(in the rows, 128 means zero)
A state moves one step at a time under one of 7 hidden systems, and each row is a state written as 18 numbers. Each run below is a few steps of one system.
path 1, R:
[[ 87  96 115 122 106  99 112 157 148  92 118  87 133 129 161 105  73 120]
 [ 70 156 114 128 137 114 159 149 132 103 128 104  87 124 160 174 128 133]
 [ 97 160 163 170 118 101 148 140 103 142 139 136 117  95  80 168 152 122]
 [123 132 166 137 119 108 118 107  72 122 139 117 185 128  90 121 144 117]
 [129 115 113 104 129 165 114  96  84 117 142  78 147 133 131 117 151 149]
 [130 105  86 118 137 151 141 113 108 122 143 129  92 114 118 117 121 191]
 [152 123 105 117 145  81 137 144 113 143 139 146 114 111 126 142  77 154]
 [146 135 107 160 138  96 127 140 107 156 132 137 144 110 178 154 112  86]
 [132 154 114 159 127 153 122  83 116 137 113 164 149 129 155 157 142  98]
 [146 146 128 130 101 171  97 108 146 130 110 147 165 123  96 145 126 142]
 [132 112 115 135 116 142 101 151 144  99 112 115 153 121 129 100  97 162]]
path 2, W (11 x 18):
[[ 83 116  74 178 106 124 167 105 122 146 114 100  70 113 156 140  97 135]
 [ 94 170 142 147  84  91 124 117 101 132 131 186 141  90 103 176  99 119]
 [138 178 131 148 108 135  96 172  79 132 111  80 193 109 144 131 133 102]
 [108 111 119 207 150 157 147 101 119 106 106  90 145 134 116 123 142 167]
 [101 123 126 126 142 107  99 128 132  61 142 142 116 106  91 182 108 164]
 [128 120 112 121 115  82  98 188  81 113 125  90 112 112 137  97  88 124]
 [102 106 107 163 118 106 155  73  91 132 103 101 133 153 141 112  84 126]
 [ 91 139 128 123  89 129 122  95 102 121 163 124 142  85 116 199 130 122]
 [135 158 110 152 112 138 113 168  57 132 123 124 148  82 125 105 138 156]
 [147 128 108 181 156 125 136 107 113 121  93 104 169 142 120 145  85 177]
 [100  88 132 163 140  99 108 132 144  96 163 114 134  86 135 178 110 125]]
path 3, H, 11 rows:
[[157 112  90 106  91 107  86 106 125 107 115 211 164 121 136  95  45 151]
 [124 155  75 154 111 177 139 170 154 140 104  82 186 110 204 115  91 154]
 [ 75 153 117 181 138 160 174 128 170 118 127 198 102  98 146 141 186 145]
 [149 189 171 118 120 100 104 158 178 135  91 171 132 145  92 186  95 102]
 [121 127 163 183  86 134  91 165 129 133 108  82 166 106 134  89 155  59]
 [ 97 133 141 116 163 142 120  96 111  52 107 134 117 187 115 106 172 139]
 [121 139 143  53 109 133 121 175 147 122 133  67  64 141  84 147 115 149]
 [ 94 104 133 152 117  64 157 162  71 146 147 132  91  98 124  64 125 120]
 [135 131 138 105 175  92 176  78 115 144 135 101 151 189 151 155  98 126]
 [141 112 136 101 118 149 124 121 130 166 196 113 115  90 134 164 179 106]
 [177 128 115 140 145 121 106  96  63 127 125 195 134 128 100 103 130 151]]
path 4, K, 11 rows:
[[112 142  81 138  83 166 128 132  95 125  90 152 119 121 129  56 117 166]
 [122 168 138  95 143 106 193 132 154 160 120 134 139 165 125 143  96 158]
 [120 137 156 162 124  95 138 183 135 160 167 137 147  71 151 134 161  88]
 [133 149 136 144 163 134 108 105  88 105 108 157  95 157 120 128 196  96]
 [144  99 157 123 115 156 109  86 174 137 135  78 127 152  74 167 123 127]
 [111  84 116 114  89 123  97 137 124  90 153 147 157  99 128  80 107 151]
 [141 157  88  85 152 135 146 147 116 123  91 104 107 174 172  97 105 146]
 [116 123 137 169 110 116 187 139 152 192 148 121 104  98 119 139 122 139]
 [119 146 141 106 132  85 115 114  93 124 148 198 135 118 133 147 150  90]
 [165 146 140 140 129 169  96 115 122 141 108  75 151 154 136 150 161  90]
 [109  82 132 157 111 163 137  90 158 110 143 151 142 117  88 106 145 182]]
path 5, H, 11 rows:
[[179 114 146 156 145 137 163  74  75 187 132 103 140 152  59 118 133 170]
 [142  28 128 107 135 111 114  90 174 119 196 132 147 106 115 126 100 154]
 [181 130  50 133 177 121  94 162  98 122 131 134 106 101 199 138 102 140]
 [127 129  75 197 100 176 159  73 127 180  96 131 104 124 137 136 115 141]
 [100 115 128 110  73 124 116  89 181 114 149 201 155 105 139 155  97 113]
 [147 206 112 135 118 143  92 195 109 118 101 131 188  98 167 146 128 117]
 [100 154 149 205 126 178 159 120 134 129  97 121 139 128  90 111 170 157]
 [102 106 168 109 132  99 108 135 201  77 133 149 110 143  88 157 110 133]
 [133 154 132 128 128  92  84 210 104 113 113  74 105 115 150 132 113  79]
 [ 89 122 131 171 124 133 160  78  80 127 106 100 104 161 117 104 159 107]
 [102 111 156  42 109 109 128  90 145 111 169 122 123 151  96 165 116 132]]
path 6, G, 11 rows:
[[102  73 103 192 168 120 159 117 172  88 132 123 185 116 175 104  90 179]
 [118 147  87 151 168 122  80 167 125  69 134 119 105  81 166 222 119 127]
 [126 167 105 198  86 120 104 142  80 153  61 138  77 113 105 137  99  97]
 [103 113 154 155  66 115 125  67 136 134 104 114 205 148 101 132  64 117]
 [110 155 143 105  92 172  90 159 126  90 152 110 204  84 117 143 154 154]
 [102 186 128 147 153 138 162 182  90  97  88 126 100 131  92  93 154 204]
 [108 108 153 149 158  54 165 165 151 126 123  64 126 135 114 144  63 143]
 [113  97 122 156 118  95  86 145  69 110 157  72 146  84 168 137 136  63]
 [137 141  99 149 117 173 120  67  41 130 108  88 114 140  95 142 147 145]
 [134  94 131 121  87 126 142 107 134 160 151 116 149 101  55 130  71 200]
 [121 131  96 115 135 102 124 161  91 101 147 153 192  91 167  90 102 172]]
path 7, R, 11 rows:
[[135 130  80  93 120  84 104 163  94 128 120  52 107 123 165 164  36 120]
 [ 70 126  74 210 116 118 161 104  99 132 139 145 106  68 191 173 122 112]
 [120 199 142 135 128 113 134  93  92 126 108 186 173 121  98 211 111 145]
 [166 148 134 181  97 158  76 145 101 142 126  79 215  89 105 140 122 133]
 [119  83  82 167 162 153 109  80 108  60 111 109 165 144 153 109 102 180]
 [148 127  93  97 157 129 100 137 140 102 133  87  77 122 106 210  81 175]
 [116 105  91 204 114  77  94 161 101 117 126 142  92  60 128 134  86 115]
 [110 159 119 135 131  81 128  82  77 114 100 130 163 154 144 180  73  89]
 [113 158 113 155  73 184 100 112 113 142 143  93 171  75 129 197 144 118]
 [104 143  99 176 122 156 117 110  89  77 109 161 167 106 106 107 116 201]
 [160 127 117 118 155 118 121 142 117 114 122  53 154 139 106 174  58 190]]
path 8, Z, 11 rows:
[[ 99 131 155  79 111 163 107 120 120  86 149 134 190 143 171  63 205  89]
 [131 144 121 101 154 188 149 166 207 130  86  93  68 180 154 103 164 141]
 [ 80 126 166 132 109  76 163 161 189 122 122 205  81 118  83 112 111 143]
 [106 148 159  45  78  78 104 136  89 134 141 136 119 144 143 109 124  44]
 [123 122 136 155  97 167 154 108 124 190 119  78  75 144 125 107 184  68]
 [ 96 135 161 116 146 140 188  77 121 129 152 174  97 143  59 116 186 189]
 [151 129 159  24 114 115 129 179 131 145 179 113 144 127 109  85 138 153]
 [146  83 119 155 143 114 149 157 139 159 118 130  91 138 178  32 144  99]
 [128 110 122  91 166 109 152  75 161 132 142 202  64 162 144 157 140 112]
 [136 134 139  82  71 148  88 148 142 163 173 159  88  73 104 143 163  95]
 [137 142 121 139  81 175 130 101 101 158  95 170 145 150 128  35 169 115]]
path 9, A (11 x 18):
[[137  70 116 113 158  97 123 103 121 129 153 100  77 144 160 127 131  79]
 [131 100 116 135  83 151 116  93 136 161 155 131  67 104 102 157 142 105]
 [141 124 126  95  72 151 125  95 110 158 157 169 159 107 103 104 126 147]
 [154 123 115  98 136 170 149 124 160 146 149 117 176 134 158 111 127 165]
 [139 125 130 151 171 134 160 155 179 138 134 168 106 125 145 113 157 151]
 [168 141 144 112 156  97 105 144 152 140 117 169 103 148 130 142 120  94]
 [147 117 141 149  88 130  83 129 153 146 118 119 142 120 142 128 125  55]
 [108 109 119 122  81 162 110  80 136 117 115 156 130 147 130  88 150 104]
 [116 148 130  62  99 173 135 133 156 130 118 113 113 157 111 111 129 157]
 [117 138 154 114 119 114 165 182 149 155 134 125 125 125 121  75 127 145]
 [133 109 158 110 165  79 164 123 144 144 142 127 119 161 139 121 126 109]]
path 10, K, 11 rows:
[[148  55 135 141 114 107  75 128 146 124 184 150 151  69 120 140 112 119]
 [160 134  67 116 143 148  81 105  91  94  81 133 115 170 181  98 108 116]
 [116 119 108 151 100 165 176 100 183 168 115 101 115 130 131 149  94 164]
 [102 152 130 109  96  96 130 152 134 124 155 213 153  78 143 132 113 135]
 [160 199 140 133 147 135 113 162 114 133  74 116 141 168 164 134 155  80]
 [ 95 104 171 201 125 149 163 100 172 140 133 122 121 120  85 138 169 133]
 [113 122 152  60 129 105  85 139 145  72 158 162 121 130 114 148 132 120]
 [156 129 117 131 101 146  86 171 116 134  87  54 118 149 135  83 111 106]
 [ 75  96 123 147 120 111 194  82 123 131 136 145 106 138 106  91 118 171]
 [126 152 131  45 132  92 133 158 125 139 173 121 122 118 151 178 121 113]
 [160 143 130 183 107 145 107 148  75 168 115 111 139 103 124  90 164  99]]
path 11, G:
[[151  66  73 134 126 165  42 127 125  64 131 114  94 101 103 128 107 172]
 [ 90 127  46 125  77 141 125 130 115 106  87 144  70 126 148 102  53 177]
 [ 76 159  88 142  84 121 168 135 155 150 118 112 155 100 193 158  62 127]
 [ 89 194 136 188 114 124 148 142  96 141 131 150 184  68 163 179 154  96]
 [146 190 170 179 148 124 127 122  95 132  97 136 166 136  68 167 143 129]
 [155  99 181 157 115 108  85 143 140 104 115 101 171 128  46 101 107 140]
 [107  92 115 112 131 130  81 144 111  49 120  95 139 140 125  79 116 155]
 [ 91 128  89 115 122 147 138 157 124 103 116  53  73 126 137 131 105 164]
 [ 72 125 106 144  95  87 170 135  97 149 149 103  98  88 137 138  96 119]
 [121 162 123 134 115 103 144 104  60 156 144 114 186 115 150 158 115 106]
 [165 139 141 177 132 154 127 118  97 159 137 111 183 106  93 136 155 155]]
path 12, A, 11 rows:
[[121 155 145 124  79 148  75 119 108 105  94 104 175 143  96 131 117 114]
 [ 88 131 118 137 113 154 134 140 113  91 100  87 144 142 130  80 123 168]
 [ 88 142 117 109 155 107 172 157 117  98 113 105  83 147 121 117 111 177]
 [109 142 142 130 140  61 148 176 102 139 145 102 103 107 124 159 113 121]
 [122 114 144 165 129  88 131 104  71 141 156 114 143 110 131 152 140  90]
 [125 110 126 145 124 159 112  65 100 118 147 112 145 119 101 169 151 137]
 [135 128 104 132 121 169 110 124 104 108 136 131 134 100  94 122 133 194]
 [147 136  87 136 157 121 139 154 111 123 120 129 141 118 152 107  87 191]
 [119 132  97 163 162  93 150 156 146 124 125 136 123 109 177 165  95 132]
 [118 161 124 155 134 102 115 129 114 122 127 167 122 109 152 177 145  75]
 [130 170 136 153  98 153  94  97 100 133 100 131 162 132 117 159 143  98]]
path 13, Z, 11 rows:
[[149 112 122 150 141 157 128 127 166 137 128 156 153 129 150  88 144 136]
 [122 128 121 107 142 133 117 132 174 101 128 170 120 139 159 131 133 122]
 [120 147 122 119  91 139 101 159 160 123 115 144 106 114 144 133 126  88]
 [100 156 137 145  84 137 128 111 130 136  99 153 125 138 124 116 140  99]
 [ 94 155 159  98 107 145 148 113 138 131 135 116 144 144 116 141 152 119]
 [108 150 159 122 126 133 148 168 126 133 130 102 123 128 111 103 162 140]
 [131 131 151 111 150  99 149 143 130 134 114 125 107 162 110  97 125 137]
 [125  94 149 105 133  87 131 131 143 137 157 122  96 131 118 129 123 104]
 [129 110 116 119 118 124 119 121  96 130 143 134  78 121 118 111 150 115]
 [150 120 119 115 111 148 140  87 122 161 134 136 113 141 110 117 126 142]
 [118 113 128 127 119 142 152 119 131 149 165 151 142 105 132 109 146 147]]
path 14, W, 11 rows:
[[157 129 113 171 136 159 130 104 115 135  88 168 109 156 120  80 151 141]
 [142 125 138  94 117 145 102 113 199 116 124 125 143 142 112 181  96 137]
 [106 117 129 121 111 121 122 182 146 126 148 141 119  99 161  74 148 106]
 [133 169 109 117 153 130 162 109 122 130  85 142  98 182 154 124 123 128]
 [114 120 184 121  95 115 144 129 173 163 151 106 126 116  83 166 134 104]
 [123 145 148 117 121 132 118 137  89 114 129 170 152 130 127  74 184 110]
 [154 142 114  99 153 169 133 117 139 130 109  75 118 177 123 142 126 164]
 [113  77 151 138 115 111 145 130 173 140 170 147 119  99  97 106 123 157]
 [143 150 114  79 158 105 116 135  97 104 131 167 125 149 170 122 129 112]
 [151 118 127 127 127 135 150 135 142 184 135  68 102 138 131 137 123 110]
 [116 114 147 153 109 129 138  74 134 135 139 209 140 121 104 113 155 121]]

Which system made each of these runs?
path 15:
[[122 176 182 101  54 137 126 155 133 183 125 149  80 107  52 137 166  94]
 [135 127 206 108 108  99 117  99  98 129 123 135 205 172  81  79 145  90]]
 | K
path 16 (2 x 18):
[[128 163 187  97  73 137  73 135 136 109  81 125 118 173  56 118 147  73]
 [102 105 159 109  68 144 110 136 125 114  98  58 158 159  95  41 117 123]]
 | A
path 17 (2 x 18):
[[106 150  92 131 107 171 139 107  89 140 149 111 113  92 127 157 158 157]
 [129 159 121 149 130 131 163 119  95 145 131 162 158 103 100 125 124 193]]
 | A
path 18 (2 x 18):
[[184 146 175  55 144  92 148 140 125 170 138 141 110 151  27 150  90 194]
 [164  67 169 100 142  91 122 116 126 153 184 125 217 129 139  62 133  99]]
 | W
path 19 (2 x 18):
[[107 128  89 213  90 147 102 169 117 125 107 133 155  65 184  84 125 113]
 [ 98 178  95 175 145 135 133 114 139  91  65 136 125 145 147 177  92 143]]
 | W
path 20 (2 x 18):
[[120  70 137 138 169 127 157  78 149 110 148 101 149 162 136 113 131 148]
 [123 110 102  94 160 123 120 172 141  91 161 120  74 102 139 152 131 170]]
 | Z
path 21, 2 rows:
[[137 127 122 135 138 118 157 133 106 170 142 122  48 115  91 147 150 130]
 [135 107 143 130 108  87 132  94  98 157 154 175 144 113 114 106 122 102]]
 | R
path 22, 2 rows:
[[102  56 134 129 100 121 121 138 217 128 167  53 121 102 146 163  89 106]
 [ 72 140  92 135 117 104 131 134  74 103 128 219  73 101 170  75 163 106]]
 | W
path 23 (2 x 18):
[[105 142 115 148 175  83 162 137  80 119 117  65  95 149 158 169 113 117]
 [138 100 134 171 101 106 118 110  86 173 154  70 133  92 105 168 120  91]]
 | G
path 24 (2 x 18):
[[124 102 110  89  88 147  89 119 121 104 107 117  91 152 114  77 110 130]
 [ 96 109 103  91  90 115 153 142 152 139 133 104  91 125 138 113  82 149]]
 | R
path 25, 2 rows:
[[115 121 102 146 144 107 163 125 182 126  76 108 121 171 160 128  52 147]
 [ 56 128 163 130 100  78 148 139 156 129 161 139 120  95 140 172 132  71]]
 | W
path 26, 2 rows:
[[ 89 124  97  94 112 161 150 127 182 113 145 128  95 119 157 148 126 153]
 [124 175 139  96 118 123 151 175 116 160 138 173 103 115 127 109 159 131]]
 | A
